(in the rows, 128 means zero)
Each path is a new rotation, seen through one point. The rows after it are directions, each followed by how far the rotation turns it, in degrees a step (0 if it stays put).
Each turn is a multiple of 5 degrees from 10 to 175, or 0.
Each row of a path follows its step; steps can be skipped.

step 0: [125 127 115 122 125 137 138 123 128 123 126 125 140 122 122 137 139 129
 126 131 135 122 138 131 126 127 141 128 130 125 122 135 126 128 126 136
 126 128 136 130 138 125 128 132 138 119 127 122 140 127 132 130 124 129
 126 127 130 132 130 126 129 121]
step 7: [128 109 132 122 129 133 130 121 127 139 133 126 134 123 127 127 127 127
 127 116 121 133 132 118 138 125 130 130 130 124 124 128 131 134 127 121
 120 123 131 129 135 134 127 130 116 126 121 140 126 129 132 127 135 133
 126 127 131 121 137 126 130 123]
step 11: [129 127 113 132 122 129 125 136 126 139 125 120 128 125 130 128 123 128
 132 126 127 130 133 128 131 124 139 138 140 123 124 135 133 125 126 124
 127 123 133 126 129 135 127 135 119 128 137 133 130 135 120 134 129 125
 113 129 120 127 122 132 125 122]
step 12: [118 117 120 122 126 133 128 134 123 128 131 132 130 120 124 133 124 126
 127 125 138 119 121 128 122 123 134 137 120 115 136 129 129 123 123 123
 129 129 130 123 134 116 125 136 128 127 131 123 142 126 133 124 125 126
 124 132 130 119 130 123 128 125]
step 14: [127 123 126 131 120 127 127 131 131 130 133 132 128 122 138 137 128 117
 133 125 126 120 126 118 117 123 127 131 140 128 127 132 131 126 128 130
 134 128 130 137 137 125 129 131 125 133 138 124 141 132 128 127 123 130
 121 115 125 139 129 130 122 121]
step 16: [129 121 123 118 127 134 128 121 117 128 128 132 130 123 125 131 132 129
 131 129 133 117 134 134 128 124 134 132 131 128 123 125 120 129 129 124
 135 133 126 134 136 125 133 136 127 134 122 137 126 132 141 133 121 140
 124 120 125 129 134 140 135 120]
step 18: [117 126 127 127 115 137 142 121 128 132 130 126 132 122 122 135 132 117
 130 124 136 129 124 132 126 135 134 131 124 120 128 128 118 129 130 136
 129 125 132 129 134 132 126 130 132 135 131 128 136 134 142 132 126 124
 125 126 136 132 133 118 129 132]
step 24: [123 127 119 124 125 142 124 124 124 135 127 124 134 116 124 128 124 122
 128 134 124 132 121 130 117 124 134 136 133 117 125 120 124 131 130 128
 125 125 123 128 137 127 129 128 123 128 132 136 129 133 140 128 121 135
 128 131 133 120 130 131 141 119]
step 25: [127 103 125 123 125 125 127 125 124 135 129 126 135 122 128 130 126 135
 133 135 123 123 133 120 129 128 131 129 132 126 116 130 136 131 127 129
 132 128 136 117 134 131 128 133 132 123 118 123 131 127 124 130 129 138
 123 135 127 126 134 127 128 121]
step 27: [126 121 117 128 122 134 130 130 130 131 126 129 144 118 128 129 128 120
 132 140 140 127 134 122 128 134 140 133 127 117 132 128 134 130 128 120
 123 125 130 128 125 130 136 123 132 118 134 125 133 135 131 131 121 125
 127 126 118 130 126 129 122 123]
Speeds:
[126 130 127 128 127 127 127 127 128 129 130 128 129 128 124 126 128 131
 130 127 128 130 128 128 127 126 129 126 126 128 127 130 130 127 127 128
 130 129 129 128 128 127 129 129 129 128 129 131 129 128 128 130 128 127
 125 127 131 127 127 128 130 129] | 60
[130 126 129 127 127 129 126 126 125 127 128 129 127 127 128 127 127 129
 127 129 129 128 129 124 130 128 125 129 128 130 128 129 127 126 129 130
 129 127 128 128 127 129 128 129 128 126 125 129 128 128 128 128 127 125
 127 126 128 126 131 130 130 129] | 120
[128 127 128 126 129 128 126 128 130 127 127 124 128 128 129 128 125 128
 129 127 128 129 125 128 126 128 128 132 127 127 127 129 130 130 130 128
 129 124 128 129 127 128 128 127 129 126 128 130 127 128 127 128 130 129
 128 131 129 127 129 128 129 128] | 25
[128 128 127 128 128 129 127 127 126 129 125 129 126 130 129 127 127 128
 131 128 126 127 128 130 130 127 130 127 128 127 129 127 129 130 128 128
 129 130 128 126 129 127 128 131 125 127 128 128 128 130 128 124 130 128
 128 129 128 129 129 129 129 128] | 80
[126 128 126 127 128 131 129 126 127 124 126 128 129 128 129 128 126 128
 128 128 128 126 128 128 127 126 127 130 126 130 128 127 130 127 127 129
 131 129 127 128 129 126 129 127 129 130 129 126 129 128 130 127 127 130
 127 126 129 129 128 127 127 131] | 175
[129 127 127 128 126 126 128 129 129 128 129 127 127 128 131 128 126 127
 128 128 129 128 128 130 129 129 129 129 124 127 128 126 127 126 129 128
 127 128 128 126 127 129 131 131 129 128 129 128 130 129 128 129 127 126
 128 128 126 126 126 128 126 131] | 45
